In the rows, 128 means zero.
One turn sends every row of this set to another row. A few are shown first. Where does it send the rows asked after them?
k749: 103	154	129	131	153	114	119	147	166	134	153	155	104	80	138	135	127	142	108	130	192
k479: 128	167	116	123	84	149	102	84	130	131	124	119	111	110	141	117	115	93	158	120	124
k315: 156	178	110	155	138	159	129	137	143	118	147	111	128	117	148	142	98	94	159	136	128
k531: 158	179	102	149	139	155	128	141	147	110	152	109	135	111	141	144	96	100	155	139	125
k440: 104	133	118	125	138	106	113	161	168	127	140	137	110	81	137	134	126	157	98	139	187
k883: 102	128	121	130	138	104	109	160	169	131	135	142	114	78	153	123	124	155	114	130	184
k147: 154	178	94	133	142	86	115	138	124	115	113	141	91	85	169	73	127	132	103	120	143
k490: 122	129	86	142	105	110	95	145	138	144	79	119	122	88	123	99	118	149	116	110	109
k915: 111	156	104	177	125	107	137	85	134	128	147	87	111	124	123	86	124	105	99	126	188
k928: 98	124	94	127	94	91	96	154	141	144	106	122	127	85	113	98	116	154	114	121	137
k253: 105	144	82	146	113	157	128	133	150	138	127	122	88	85	125	106	137	96	62	97	139
k165: 151	159	67	127	105	122	140	130	93	109	131	136	96	103	149	135	160	155	122	103	159
k823: 112	173	134	145	108	139	138	136	107	93	130	116	151	126	134	127	123	180	98	87	132
k82: 146	175	112	149	132	153	127	128	144	117	148	103	131	106	152	140	91	101	161	150	121
k100: 130	215	84	139	111	102	142	140	135	154	135	83	77	92	128	113	119	123	101	109	145
k616: 111	180	139	146	112	130	136	136	112	88	117	126	145	120	118	119	126	179	109	85	132
k835: 95	147	68	165	139	153	131	109	153	142	133	124	103	96	131	105	127	91	72	112	157
k782: 159	161	108	138	114	145	107	121	116	127	132	135	145	106	147	147	97	152	61	98	122
k496: 117	169	111	160	129	98	116	74	122	120	153	89	115	130	110	93	117	121	118	138	184
k254: 170	154	83	135	95	155	100	123	107	135	122	121	127	108	141	138	92	131	71	104	142
k357: 115	191	63	146	120	137	112	110	129	89	136	105	74	71	146	134	103	155	133	118	127
k905: 154	175	93	150	154	144	126	146	142	114	162	111	144	118	137	147	98	116	148	143	125
k371: 98	178	134	148	119	122	137	141	117	89	132	131	145	126	114	106	129	172	122	83	131
k38: 109	156	92	171	130	107	127	85	139	115	136	89	111	132	119	83	121	107	111	132	190
k974: 117	178	150	148	111	130	130	134	112	90	123	120	140	120	125	125	122	179	103	88	124
k923: 108	140	122	128	146	112	107	159	165	131	139	142	107	75	138	130	128	149	103	134	194
k854: 125	162	102	115	82	141	103	72	150	128	99	124	94	96	142	117	112	106	128	124	133
k851: 118	162	100	168	130	104	123	78	136	118	140	82	111	129	112	87	126	110	111	130	184

k823 goes to -> k82
k490 goes to -> k254
k147 goes to -> k165
Where do these go?
k749 goes to -> k371
k782 goes to -> k479
k315 goes to -> k38
k923 goes to -> k616

One turn sends every row of this set to another row. A few are shown first. Where does it send the rows asked after them?
k103: 115	136	186	123	128	104	87	129	180	100	131	106
k543: 107	181	175	146	150	91	96	87	136	116	89	152
k678: 73	164	134	97	135	92	134	109	179	86	102	107
k949: 100	120	160	140	147	113	122	151	137	100	149	96
k525: 120	119	142	155	99	97	116	143	128	119	105	132
k59: 100	127	137	131	97	101	150	107	139	127	90	134
k336: 114	179	166	155	131	103	84	145	121	123	102	114
k552: 99	171	158	172	146	97	78	98	162	94	90	150
k922: 128	145	142	134	95	84	142	102	146	110	97	134
k884: 103	108	149	176	107	92	131	149	147	118	113	133
k427: 93	130	183	149	157	81	84	109	163	84	129	163
k437: 56	148	171	155	186	78	122	152	145	89	95	120
k907: 98	124	148	180	111	82	119	135	121	123	129	105
k11: 99	125	156	140	139	98	145	141	147	99	142	80
k404: 67	163	143	128	126	101	151	105	121	118	73	132
k545: 55	162	148	103	145	88	132	125	181	100	96	96
k222: 77	139	141	108	111	86	136	106	165	77	144	135
k313: 108	143	180	129	124	125	86	127	168	92	120	93
k415: 61	171	159	99	142	81	126	109	188	95	98	116
k532: 66	159	162	148	156	68	138	116	128	141	88	156
k284: 51	158	168	165	154	60	129	125	125	115	76	132
k261: 81	170	156	121	111	90	155	136	126	120	74	118
k337: 95	145	187	147	162	69	89	132	156	76	135	155
k595: 105	131	185	127	142	111	84	146	172	102	119	92
k885: 49	171	158	136	121	118	150	117	138	109	80	118
k694: 94	127	153	141	96	108	154	92	158	105	98	141
k892: 94	136	137	144	86	71	135	88	150	106	111	133
k516: 59	160	150	130	182	73	132	150	154	81	92	117
k217: 101	110	153	149	147	94	138	135	142	93	152	100
k169: 90	150	186	131	155	80	80	123	164	69	121	157
k829: 108	158	186	159	116	107	77	124	134	112	97	97
k495: 75	132	134	128	120	72	141	97	171	84	135	146
k320: 86	138	177	135	174	71	97	128	163	80	113	164
k465: 129	148	154	167	127	102	81	138	126	108	90	125
k281: 114	155	161	172	118	111	86	154	148	95	90	112
k802: 66	171	154	130	105	84	139	111	145	107	65	102
k584: 65	152	159	147	193	66	130	130	150	78	103	125
k143: 64	170	158	105	136	96	128	116	180	81	77	104
k201: 71	165	174	141	192	74	123	139	154	87	97	107
k134: 44	166	148	174	162	88	118	117	142	121	95	148
k735: 82	121	142	154	139	98	139	150	139	100	145	91
k158: 83	126	130	122	126	86	136	110	160	95	157	133
k585: 58	177	148	148	154	87	111	113	123	123	77	155
k377: 100	169	154	162	154	91	74	110	137	120	80	147
k51: 90	156	190	163	139	72	83	92	140	104	92	157
k703: 113	136	193	120	148	116	83	128	168	89	115	116
k411: 124	134	139	169	120	73	114	139	135	137	123	132
k190: 70	140	141	121	124	71	153	114	159	83	149	137

k261 goes to -> k532
k892 goes to -> k802
Where do these go?
k584 goes to -> k169
k158 goes to -> k678
k694 goes to -> k885
k377 goes to -> k465
k190 goes to -> k415
k313 goes to -> k735

One turn sends every row of this set to another row. A few are shown first. Where does it send the rows asked after them?
k611: 141	135	125	150	138	110	126	70	135	158	134	101	126	117	132	109	140	126	166
k300: 136	101	132	131	156	92	132	151	100	161	112	171	103	140	161	97	126	155	123
k931: 144	124	108	149	117	105	147	124	94	126	120	174	103	115	116	167	143	110	148
k360: 126	99	127	142	90	102	108	90	150	131	117	140	113	121	154	129	141	157	122
k830: 180	128	136	170	133	128	101	139	135	120	159	123	129	149	133	99	119	109	138
k804: 104	152	128	146	133	99	122	132	158	95	150	104	130	125	135	136	136	133	89
k423: 124	135	123	137	91	147	94	121	156	142	113	120	127	162	140	129	115	120	109
k638: 151	115	90	146	150	110	157	161	103	119	157	102	135	139	134	96	123	103	119
k987: 157	116	160	100	97	133	127	147	122	156	146	141	123	133	138	123	103	144	174
k128: 128	99	114	125	119	134	150	167	139	96	130	106	140	118	148	125	117	99	91
k329: 116	112	153	138	152	125	166	113	110	127	129	161	115	127	129	170	144	104	145
k587: 115	123	133	112	84	122	157	150	136	155	107	154	138	130	169	99	135	133	137
k43: 107	108	156	136	154	119	103	150	99	158	106	155	136	99	114	110	115	100	121
k870: 122	133	95	106	141	127	136	143	113	159	108	103	132	127	111	92	146	159	157
k378: 87	159	134	108	126	84	118	131	86	139	120	110	126	103	137	105	128	158	126
k752: 163	135	102	138	148	105	119	118	84	118	83	149	108	117	138	159	123	125	127
k132: 104	151	114	127	139	74	116	162	93	130	159	143	161	116	129	121	100	115	109
k847: 109	154	103	161	137	121	124	128	133	138	160	106	92	144	152	103	157	134	156
k42: 157	102	132	138	134	110	95	96	148	132	169	130	127	133	134	157	99	131	149
k431: 151	144	107	105	153	84	155	161	140	145	143	153	102	112	151	158	105	152	141
k728: 132	122	142	126	179	129	142	104	101	125	85	134	114	131	153	159	127	121	127
k292: 106	133	132	160	140	78	89	92	119	118	147	123	125	92	159	127	124	120	126
k925: 127	94	87	126	126	161	122	158	112	143	125	105	120	157	141	115	111	103	130
k537: 125	131	154	103	79	86	112	148	109	128	128	151	139	117	143	129	100	151	107
k270: 135	145	158	109	162	114	129	140	99	140	160	100	126	107	124	106	119	144	178
k324: 90	133	77	132	116	121	159	155	116	134	143	110	113	132	169	122	129	100	121
k665: 144	111	142	106	159	133	108	181	129	114	158	131	139	113	153	136	94	128	153
k208: 119	148	125	107	131	123	148	144	147	163	107	129	128	78	101	150	119	112	147

k300 goes to -> k431
k638 goes to -> k324
Where do these go?
k931 goes to -> k329
k870 goes to -> k132
k804 goes to -> k423
k270 goes to -> k378
k611 goes to -> k292

